One vector is turned by the same rotation once a tick. Each row is the vector after some number of ticks, and that number follows the row.
The counts run from 0 to 315.
[123 153 114 123 149  83 114 108 107 167 119 134 187  94 117 115 168 147
 154 148 128 150  67 100 113 149 111 148  99 126 155 137] | 49
[116 190 130 140 141  95 108  96 147 134 107 139 151  69 134 126 162 159
 162 156 145 114 114 114  97 138 149 153 111 131 186 116] | 150
[151 187 145 129 114 132 102 108 149 126 133 131 199 114 148 110 134 159
 122  96 169 128  99 151  94 122 132 152  80 102 120 130] | 289
[158 168 169 140  65 123 127 116 125 128 134 137 144  98 150  85 152 145
 107 154 146 151 121 125 128 122 130 155  73  76 146 129] | 232
[ 98 168 153 127  86 102 134  97 133  96 152 142 159 117 172 123 149 159
 116 117 170 134 125  75  85 131 136 137 116 106 157 154] | 83
[ 85 160 132 149 101  92 139  94 127 119 139 142 141 109 141 114 158 163
 143 157 154 147 119  55  93 143 125 144  90 123 170 152] | 81
[152 135 139 132  97 122 111 122 128 137 157 137 187 124 164  93 149 129
 106 118 145 151  74 134 112 148 129 125  63  88 120 119] | 72
[157 134 129 124 109 116 111 119 131 149 159 133 175 127 152  87 147 130
 127 141 143 161  70 128 119 151 132 124  48  84 125 112] | 73
[119 147 161 153  92 134 114 103 105 148 141 155 178 140 163 125 148 130
 115  88 146 157 119  79 107 136  90 136  54 123 145 137] | 97
[ 99 126 124 144 116  89 122 108 139 133 143 157 168 140 180 121 172 122
 121 100 144 141  85  80  87 153 118 133  94 110 155 119] | 241
[107 146 100 161 154 115 111 110 127 151 115 142 171 100 128 123 166 140
 142 116 139 144  78 100  80 149 117 136  81 154 176 112] | 311
[109 149 129 141 127  85 123 106 104 174  94 137 179 116 119 115 166 155
 142 129 135 147  83  88 111 138  88 167  99 122 155 149] | 224
[119 160 147 110 126  80 133 101 156 118 144 136 164 149 151 106 150 164
 141 125 164 127 104 108 109 125 143 149  82  63 134 114] | 86
[156 166 117 154 120 116  90 120 161 135 107 138 166  67 158 115 157 136
 121 140 140 123  92 157  94 139 153 159 104 120 170 104] | 307
[121 178 167 139 115 120 116 108 152 113 140 155 157 142 181 123 149 138
 122  88 158 121 136 111 103 122 129 142  78  84 150  98] | 128
[118 178 158 161  92 143 122 114 142  97 139 149 139 111 172 112 153 138
 105 101 159 125 137 113  93 121 142 146  80  94 177 112] | 301
[126 158 122 159 101  90 105 102 163 137 104 149 141  76 171 136 164 142
 131 162 144 124 107 102  95 148 145 160 114 132 176 126] | 107
[165 166 140 147  97  94 105 111 158 155  95 137 162  93 162 119 155 156
 117 141 147 123 103 147 117 126 130 190 102  89 145 121] | 263
[158 148 139 116 101 114 103 110 141 126 159 132 194 113 166 101 137 144
 111 122 157 144  75 138 101 146 138 128  79 102 113 136] | 246
[ 94 153 133 142 113 103 150 107 113 110 147 134 136 104 144 101 170 152
 132 144 154 152 111  65  90 142 129 129  93 110 182 142] | 212
[105 176 155 151 121 131 108  98 104 153 123 153 155 118 157 133 154 128
 139 111 135 133 146  83 112 132  98 136  59 147 171 112] | 297
[119 157 136 169 107 152 107 109 120 131 147 145 176 110 156 117 145 125
 111  91 149 147 109 103  73 147 117 120  63 154 162 131] | 140
[118 152 124 176 100 152 110 112 121 132 128 148 170  97 149 121 157 133
 107  95 150 145  99 104  74 144 113 142  80 160 174 141] | 139
[126 161 139 104 135  80 130 111 146 121 146 130 165 131 151  92 159 155
 142 142 154 131  84 114 107 138 148 137  88  56 145 109] | 217
[ 95 152 140 156  97 119 144 113 112 111 132 144 130  94 151 101 177 137
 116 142 143 151 116  77  89 143 125 135 102 108 203 132] | 38
[ 90 170 141 134 138  97 113  96 148 127 139 155 184 123 180 143 149 142
 139  89 161 113 107  83  80 142 127 132 105 126 154 127] | 284
[118 180 153 129 132  82 118 109 123 159  94 133 140  86 128 110 181 148
 154 162 123 131 121 103 121 126 123 165 109  97 193 107] | 193
[135 147 113 169 142 114  93 111 135 169  96 151 169 104 142 129 165 129
 144 128 128 139  89 114 109 147 108 154  63 145 171  97] | 136
[108 166 163 122 111 123 125 106  80 139 146 137 193 113 143 116 153 136
 116  96 146 154 100  81 101 143  94 119  90 128 155 157] | 53
[162 171 133 157 111 115 105 118 169 136 104 138 157  88 155 107 155 151
 116 129 147 121 106 162 103 122 141 177  92  85 153  98] | 132
[100 180 161 157  94 126 130 101 137 109 123 147 139 118 156 126 152 158
 120 102 160 123 152  88  83 117 127 159  93 111 172 137] | 126
